In the data rows, 128 means zero.
Each pair is two rows. How far apart are they, by a hidden measure? 0 means very close, and 40 very far. Two or three weighted sums of its numbers give each row a place; it is the straight-line distance between the places.
[ 99 130  70 147 172 125 111 151 114  85 127 136 112  92 157 141]
[ 49 119 136 100 167 144  88 160  90 109 173 169 124  84 115 124] -> 2
[130 131 128 127 134 146 175  82 143 105 190 150 134 125 157 158]
[118 126 143 125 115 185 172 100 101 142 116 115 141 142 150 197] -> 4
[130 190 116 110 113 105  54 202  91 163 195  78 153 229 133 145]
[153 153 133 108 126  85 122  82 143 105 176 131 175 169 167 158] -> 31
[101 102 105  83 124  81  75 123 161  94  84 145 112  97 187 132]
[138 117 138 124  77 142 128  98 104 159 117 109  87  91 156 108] -> 8
[207 123  97  99 136 122 107 120 124 128 198 118  95 126 150 185]
[177 141 112 102 132  89  83 108 148 108 139 167 145 151 114 171] -> 6
[177  88  84 124 114 105  65 139 128 137 147 150  78  78 135 146]
[ 97 114 140 150 100 162 152 131 152 129 180 176 148 143 111  99] -> 21
[140 172 139  86  74 132 127  90  96 147 194 139  97 105 141 116]
[130 113 108 142 137  88 120 145  94  73  27 142  97  68 149 136] -> 31
[122 139 172 132 119 123  84  81  94 112 162 163 115 194 127 134]
[172 135 136 109 135 122 132 149 150 156 133 128 114  87 174 116] -> 18
[123 138  92 180 121 124  97 143  88 136 168 105  95 153 165 184]
[164 169 143 149  66 172 132  84 117 166 125 148  79 114 104 100] -> 13
[124 162 124  76 180  89 145  96 142 102 136 102 180 199 101 156]
[138 132  57 123 134 141 146 164 110 108 134 129  68  27  77 152] -> 7
[117  90 110 143 125 179  84 135 162  80  99 169 138 145 129 152]
[ 77 115  93 129  93 114 183 123 168 165 124  73 165 158 159 120] -> 14
[128 117 113  52 103  87 100 119 172  81  70 119 140 124 144 107]
[139 129 100 163 147 155 128 156  98  88 114  80 110  99 150 126] -> 6
[160 137  80 126  96 114 138 118 140 142 207 152 146 138 153 153]
[148 152 103 103 126 161 185 119 192 118 193  91 140 142 210  77] -> 10
[100 197 169 125  97 198 146  99 160 154 110 109 176 129 128 105]
[135 115 120 169 109 140 150 130 130 152 149 133 117 115 107 156] -> 8
[118  95 102  93 142 154 163 168 147 120 143 168 110 117  91 127]
[176 100 154 146 187 163 165 113 130 185 110 142 130 124 146 112] -> 29
[160 171 219 127 112 109 114 122 119  72 132 213 116 161 113 188]
[151 174 168 103 117  98 117 127 130 108 159 147 122 116 149 165] -> 21
[162 124  92 186 150 110  87 189 109 154 171 126 118 137 176 156]
[143 150 111  87 104 131 110 114 182 114 137  93 122 178 160 110] -> 23
[183 148 110 108 177 135 174 182 131 177 132 111  88  75 105 157]
[105 142 118 120 165 126 137 106 145 105 131 127 146 118 178 157] -> 16
[ 62 127 133 147  95 155 142 183 107 167 133  98  86 184 193  83]
[170 153 170 115 125  85 159  80 126 149 103 122 167 183 198  91] -> 18
[133  52 121 125 207 164 110 141 111  82 131 101 109  59 153 140]
[183 157 105 178 162 183 148 144 169 176 122  92 142 130 115 152] -> 20
[151  80 156 122 145 133  85 140  99 148  52 103  68 153 124 105]
[ 52 162 204 124  88 146 113 118 109 125 147 181 103 180 134 131] -> 7
[ 73 141 143 116 171  72  65  93 135 121 131 124 164 165  43 148]
[169 105 109 165  75 108 104 125 161 169 122 104 168  49 129 113] -> 24
[111 140 165 145 146 148 127 112 114 188  83 111 125 201 162 118]
[132 110 122  92 163 112 117 134 145 155 103 129  96 133 110 131] -> 11
[115 161 153 131 131 120 103  98  77 110 151 101 134 137 125 159]
[130 184 133 169 171 123 127 144 168 127 201 103  80 131 179  87] -> 8
[151 135  86 154 108 109 162 109 156 111 159 175 161 109 159 161]
[125  95  84 131 161 134 145 181 165 104 102 129  87 138  91 139] -> 20
[104 131 132 162 167  95  43 136 151 171  91  83 132 148 134 128]
[134 122  37 166 110  84  98 149 128 114 130 128  58  81 157 150] -> 17
[153  78 101 151 109 127 139 159 173 159 121  98 144 116 117 132]
[182 120 122 130 100 104 120 158 169  77 148 120 139 149 112 137] -> 14
[117 123 131 101 172 139  98 121  97 115 131 115 152 143 124 166]
[ 81 144 191  83 127  66 112 110 109  95 120 130 129 141 142 166] -> 20
[146 118 143 195 181 106 201 170 118  81  80 119 201  94 117 112]
[148 107 126 178 183  94 190 185 172  93  65  88 173 138 140  99] -> 6
[154  92  94 106 146 133 146 160 141  81 105 162  80  67 138 136]
[128 151 172 119 137 131 147 134 139 191 154 128  99  96 107 105] -> 15
[128  54 105 153 148 115 119 161  68 121  90 128 110  95  85 142]
[142 151 141  68 143 204  86 144 115 143 213 130 157 120 132 102] -> 28
[ 68  86 124 120 124 146  90 135 125  98  79 189  59  88 143 156]
[149 125 127 134  95 121 172  99 104 195 101 102 108 155 130 204] -> 15
[118 163 110  82 165  65 115 116 146 117 127 165 168 103 100 146]
[122 104 147 159 145 169 131 135 134 184 112 132 134 134 116 110] -> 18
[117  91 123 161 141  91 122 152 106 110  80 151 112  91  87 143]
[109 122 143 112  61 137 129 131 178 107  96 110 158 133 165  88] -> 8
[229  98 109 130  72 127  74  94 126 146 154 123 149  98 132 130]
[152 128 112  91 141 108 117 129  88 142 103  90 160 128 103 186] -> 11
[121 133 123  93 112  82  76  98  93  93 175 145 179 123 145 179]
[123 162 142 101 136 130 148 111 162 159 187  97 111  94 100 113] -> 10
[152 147 116 157 126 102 123  85 117  74 168 135 130 181 128 143]
[ 43 111  99 136 162 133 115 172 142  75 122 123 143  79  94 155] -> 13
[ 65  85 135 142 148 110 115 184 105 110 100 204 101 109 100 147]
[121  74 166 111 199  92 121  71  85 134  90 114 156 121 159  83] -> 20
[173 108  80 146 141 151 145 155  94 107  76 162  99 111 160 134]
[ 85 131  90 161 156 134 159 101 137  57 166 134 110 113 169 137] -> 3
[120  65 103 119 169 124 135 180 138  37 115 120 101  79 142 133]
[124 126 163 107  80 107 109 109 121 152 126 111 140 172 122 152] -> 13
[139 174 119  57 182  83 146 150 104 168  95 147 155 136 161 134]
[131 113 160  98 143 128  82  83  59 126 126 158 126 174 151  80] -> 19
[150 173 139  94 140 111 123  78 115 107 142 136 142 115  97 164]
[108  92  74 147 145 100 121 153 122  97 107 135 115 117 110 149] -> 13
[134 126 201 144  83 118  96 173  95 198 143  91 129 133 135  94]
[111 117 161  92 136 122 127  76 114 140 140 154 136 134 104  88] -> 16
[163 119  97 171 134 117 138 150 121 123 144 118  84 101 136 142]
[149 140 118 135 163  92 132 129 140 123 126 142 157 112 169 169] -> 15
[154 148 168  90 128 186  67  89 144 145 144 114 162 162  93 160]
[150 198 156 102  80 165 154 106 134 140  86 143 175 116 110  91] -> 9
[ 96 118 138 109  52 107 111 210 175  68  71 137 119 116 152 132]
[116 105 125 112  67 187 175 130 141 129 210 201 135 151 113  99] -> 27
[ 99 164 128 134  97 156 166 116  49 149 168 131 108 106 137 109]
[111 139 154  88  37 162 144 110 128 111 119 105 138 118  63 124] -> 12
[116  99 125 143 139 136 100 124 119 121 137 161 134 156 101 111]
[ 79 127 112  93 129 111 111 153 173 114  91 149 174 116 110  89] -> 8
[125 170 139  91 123  97 123  81 139  97 162 164 167 160 122 172]
[ 97 168 138 151 127 141 167 133 159 111 163 143 137 164 118 122] -> 11
[119 141 107 106 168  70  97 133 124 119 146 105 157 142 129 162]
[ 98 134  83 114 116 108  95  72 149  69 137 126 140 131 180 153] -> 10
[113 149  75 128 191 113 152 158  78 118 132 116  66 161 131 175]
[120  95  27 105 133 133 164 201 134 109  78 129  98  91  57 145] -> 10
[161 104 114 118 122 130  98 114 158  83  75 184  91 121 188 145]
[103 195 161 146  93 156 131 119  90 123 110  82 155 163 148 159] -> 23
[154 132  96 130 191 121 140 161 145 112 113 100 133  43 158 126]
[151  90 100 145 108 145 139 146 116 173 147 147  75  69 124 149] -> 15
[178 127 104 165 114 167 184 140 174 137 100  90 109 125 125 144]
[ 98 152 155 102  94 138 165  96 109 123 136 144  93  83 126 111] -> 4
[133 130 120  75 194  99 112 105 113  98 111 100 151 166  99 183]
[134 142 112 113  70 180 140 154 168  63 123 125 148 110 156 130] -> 20
[135 121  92 157 128  68 101 138 116 113 142 135  85 122 177 183]
[199 138  99 144 114 156  69 150 117 133 154 161  81  99 156 157] -> 15
[119  72 135 207 127 144 178 195 164  88 104  91 207 117 138  61]
[148 131  95 155 136 106 132 125 133 126 141 157 117 151 173 167] -> 25
[ 90 204 144  90  86 116  97 137  83 167  90  97 182 127 160 177]
[135 109 102 104 121  92 139 136 172 119 118 175 193 109  93  59] -> 30
[154  76  52 126  89  67 128  85 202  64 100  90 137 157  83 103]
[140 127 144  96 144 138 119 136 136 150 199 172  82  85  73 115] -> 13
[111 129 104 187 121 150 219 161 184 143  85 112 149 143 120 132]
[142 135 109 129 129 147 131 111 122  49 127  99 106 139 177 133] -> 10
[184 105  49 129  71 101  58 135 111 142 123 160 131  76 169 125]
[105  84 154  85 184 136 112 133 151 145 109 101  76 162 100 123] -> 18
[159 143 144 104  89 129 164 102  54 130 130 166 124 155 109 124]
[128 130 129 158 151 139  52 162  78 118  84 153  46 109  91 129] -> 11
[106 134 124 171  93 163 135 106  85 136 166 127  72 108 162 124]
[ 86 201 162 128  78 146 144 104  65 131  95  64 177 157 121 165] -> 15
[ 85  98 130  80 105 135 152 133 181 135 163  66 135 129 151  95]
[157 107 125 166 195  95 133 143 148 129 106 165 111 110 111 133] -> 15
[144 100 103 140 120 164 121 151 143 148 102 110 121 166 125 129]
[127  91 176 210 152  86 141 154 164  90 102  92 213 119  78  88] -> 36
[101 116 149 153 152 119 103 115 130 182  91 116 143 156 126 119]
[128 113 150 125 116 108 160  27  94 155 149 168 112 153 119  69] -> 19
[ 89 207 160 134  73 137 116 112 122 132  99  72 179 167 127 139]
[100 154 111 110 153 136 137 153  96 134  46 118 187 120  77 160] -> 4
[193 139  82 135 152 126  80 132 161 134 129 146 142  81 101 106]
[ 86 128 167 138  98 102  98 128 121 123 162 154 166 171  94  86] -> 21
[ 88 139  96 102 100 117 143 229 180  85 139 191 160 168 134 179]
[ 91 109 146 100 163 111 129 151 137 147  85 129 127 139  98 122] -> 16
[126 122 197 163 159 189 115 104 109 138 135 165  95 116 133  76]
[105 135  73 114 103  95 122 138 132 135 177 147 142 104 166 138] -> 25
[132 143 116 142 148 129  79 129 128 143 109 155 130 110 137 168]
[159  86 149 136 112 138 149 143  64 173  62  90  84 176 181 101] -> 25
[ 75 112 153  97 155  76 110 142  90 162 108 114 116 127 102  46]
[ 74 145 141 129 126  98  66 131 138 115 151 154 152 103 144 154] -> 12
[ 97 145 130 140 124 150 119  88 198 104 186  94 163 113 123 103]
[127  85 140 138 175  91 141 110 133 191 109 154 114 154 167 110] -> 24
[146 134 147 134 178  65  81 123 147 172 110 107 142 126 101 134]
[157 104  91 158  95 123 148 117 138 141 141 195 120  84 125 166] -> 19
[156 147 135 138 101 113  73 177  92 158 160 112 117 175  99 117]
[163 117 153 142 122 186 119 100 108 172 171 150 107 134 114 105] -> 11
[100 177 156 150  82  54 131 124  93 128 156 148  73 115 122 125]
[173 177 100 110 131 155 143 149 153 123 169  71 118 169 168 186] -> 22
[127 134  74 156 122  94 142 143 118 110 162 138  94 132 151 182]
[136 121 101 116 133 153 164 143 111 138 116 190  83 125  89 120] -> 17
[ 63 188 149  94 111 144 161 108 132 114 109  65 192 146 131  96]
[117  75 119 133  84  86 142  72 210  72 116 128 158 163 118  85] -> 32
[170 153 147 173  96  75  91 140 132 151 148 121 119 149 107 125]
[140 162  64 126 158 117 105 150 155 140 118 135 144 128 126 128] -> 20
[125 126  78 165 159 133 133 153 112  90  96 101 119 173 111 121]
[146 108  90 166  92 154 199 159 165 112 150 107 105 114 106 100] -> 11
[126 170 146 132 103 152 153 103 124 180 157 124  65 121 143  78]
[150 139 157 149 103 109 109 116 145 103 167 183 121 120 152 160] -> 21
[162  99  70 156 118 125 103 146 100 148 151 199 107  90 156 147]
[144 161 163 152 120 124 157 106  95 186 154 149 115 119  86  98] -> 4
[ 90 130 173 122 102 175 141  97 123 138 124 145 157 123  83 117]
[104 141 146 144 136 125  99 148 125 149 122  76 131 176 119 138] -> 9
[107 132 129 100 115 143 152 113 175 124 160  46 125 140 117 104]
[117  88 110 104 111 146 157 132 124 176 111 104 138  94 171 105] -> 19
[188 105 105 141 116 145  90 111 144 122 170 172 137 115 140 167]
[124 120  93 131 105 210 151 175 137 144 122  59 112 141  76 150] -> 26
[144 102  59 133 106 121 161 121 127 157 128 156 128  86 139 132]
[ 99  49 121  81 111  70 102 123 185  76 101 105 164 112 152 109] -> 23
[136  94 150 104 143 102  81 153 119 157 101 124 145 152 150 104]
[104 176 157 197 110 121 166 127 139 103 153 168  95 164 123 140] -> 17
[160 175 179 109 106 229 165  91 141 147 129 153  91 158 124  27]
[116  82  99 133  83 162 158  92 213  74 139  92 135 107 114 106] -> 15
[ 87 185 160 139 109 144 134 182 148 163 204  92 120 144 149 108]
[146 140 107 121 119 104 146 103 186 109 149  76 134 139 163 110] -> 6
[119 137 145 134 105 163 124 103 129 207 113 114 100  62 125 102]
[178 102  95  94  73  63 126  90 184  87  72 102 138 110  73  78] -> 23
[126  58 108 131 183  94 133 164 144 109  70 130 118  66  75 132]
[ 97 147 142 202 202 128 156 145 180 121  85  68 198 105 102 125] -> 14
[113 155 142 139 104 138 102 144 144 145 144  99 106  94 112 115]
[145  78  80 155 106 125 167 104 219  84 118  79  92  96 140 124] -> 21
[144  59  94 154 122 127 137 130 132 134 109 132 100 102  64 162]
[137 149 189 133 134 143 113  54  83 137 135 153 113 160 165 136] -> 12
[142 156 138  27 146 132 113  98 129 141 134 129 153 141 118 152]
[164 170 135  49 152 169  99  85 160 113 152 164 159 117 136 163] -> 3
[ 96 168 163 104  81 153 137  86 134 120 108 105 146 146 138 115]
[117 129 131 118 120  83  98  61 144  95 118 108 124 134 165 151] -> 14
[179 104 180 112  68 142 116  73 121 161 150 129 121 125 136 124]
[144 160  98 141 138 117 101 134  86 125 139 149 129  82 118 168] -> 24
[134 150 120 181 121 127 140 123 199 146 101 108 123  97 125 160]
[115 137 147  98 118 165  80  97 112 102 162 127 158 127  93 164] -> 23
[106  67 112 138 149  98 102 213 120 126  68 162 104 129 130 132]
[115 173 121 155 135 123 116 127 106 152 142  96 114 100 189 122] -> 26
[ 88  95  54  97 169 139 116 168 118 103  72 132  92  87  71 148]
[186 125  81 119  90 157 165 119 155 175 125 135 156 111 166 119] -> 16
[164  93  89 121 117 137  83 134 113 144 148 148 159  76 163 119]
[171 101 122 140 123 192 118 125 126 137  73 134 116 121 149 169] -> 14
[119  83 142  89 128 106 107 152 129  95  99 159 103 106 155 122]
[110 126  81 159 126  76  63 147  55  96 141 127  88 130 168 146] -> 23
[113 151 153 105 139  94 150  92 104 125 150 180 148 176 135 167]
[ 87 111 137 117 184  93  95 118 138 178 144  84 149 159 119 116] -> 17
[133  88  85 137 137 104 102 120 188  96 138 151 103  73  54  76]
[153 165 210  99 138  99 108 116  92  73 159 125 125 136 128 181] -> 16
[157 146 126 193 165 117 130 146 125 117 135  80 138 135 117 127]
[186 101 124 164 141 151 132 154 101 103 132 108 160 137 147 120] -> 10
[155  80 121 134 124 149 129 141 129 118 105 125  99 108  98 120]
[168 115  98 154 109 154 176 145 152 140  86 116 126 137 134 192] -> 5
[182  90 143  96 112 154 213 101 110 150 119 117 147 128 127 161]
[171 151 126  85 144 126 137 121 150 119 123 149 165 146 106 147] -> 15
[129 112 133 167 185 174 159 110 102 175 104 140 150 125 128 119]
[140 119 108 117 168 190 149 150 135 108 134 159 107  90  49 131] -> 29
[ 98 140 123 116 148 148  84  76 123 124  83 138 194 121  76 193]
[ 91 146 111 138 150 151 151 155  91 150 113  99 131 158 112 153] -> 13
[146 136  88 181 170 114 132 157  82 136 141 137  94  95 130 182]
[ 61  87 146 120  87 207 114 137 149 108 172 176 139 141 143 104] -> 29
[159 145 151 172 112 162 147 166  65 147  98 104 131 172 163 112]
[ 98  96  65 108 156 150 132 160 151  87 104 160 107 100 120 147] -> 13
[ 46 135 166 144 102 164 159 112 141 128 165 179 145 122  91  85]
[ 89  89 156 149 159 111 109 157 105 153 101 121  70 162 134 105] -> 11
[134 147 105 129 177 119 108 115 133 133 136  73 150 191 134 207]
[140 155 116 190 153 136 166 162 168  85  98 109 136 170 122  99] -> 28
[168  78 127  88  59 137 184 140 155  91 189 193 145 189 100 114]
[191 160 140 142 123 176 156 105 132 134 145 142 105 148 131  97] -> 25
[141 188  88 146 159 142  68 135 138 116 179  93 147 127 213 219]
[142 121 104 121  91 118 156 124 160 103 136  77 127 164 144 100] -> 36
[139 148 150  78 123 199 159 114 136 129 132 132 156 123 128  73]
[132 109 175 112  81 173 150 122 143 113 124 119 100 160  94  95] -> 17
[143 150 171 145 117 147 141  94  77 192 128 104  87  92 114  80]
[149 112 111 125 109 132 138 141 122 124 219 173 116  83 184 163] -> 8
[121  94 151 141 161 142  85 120 116 229  94 113 113 141 155 103]
[175  98 110 177 143 141 168 128  87  27 112  93 155 147 182  58] -> 30
[154 167 128 138 114 147 106 118 131 143 167 125 146  77 134 161]
[118 158 150  69 125 123 126  87  72 113 181 160 129 115 136 153] -> 13
[112 143 109 121 125 141 117 184  91 130 165 103 125 144 183 142]
[118 194 163 102  49 182 114 110  37 128 120 126 134 178 161 145] -> 11
[ 72 108 165 145  57 100 123 102 147 150 229 198 109 130  69 107]
[113  97 181 123 158 151 131  75 129 143 117 126 148 152  65  68] -> 4
[ 93  27 134 128 147  61 108 181  75 134 100 125  80 130 184 103]
[117 166 130 134 122  91  91 116 111 134 191 210 144 139 155 151] -> 28
[141  96 125 113 160 107  87 114 114  77 114 148 113  68 145 168]
[136 156 113  59 122  68 151 125 188 100 181  86 114 159 207 117] -> 17
[114 169 158 136  63 140 133  99  81 126  96 117 145 198 143 148]
[118 153 183 113  85 112 136  93  74 158  97 119 126 192 154 149] -> 10
[ 92 108  62 149  58 113 210  65 201 116  93 111  90 119  94 109]
[201 166  73 132 156 160 101 198 147  97 143  78 121 114  90 191] -> 30
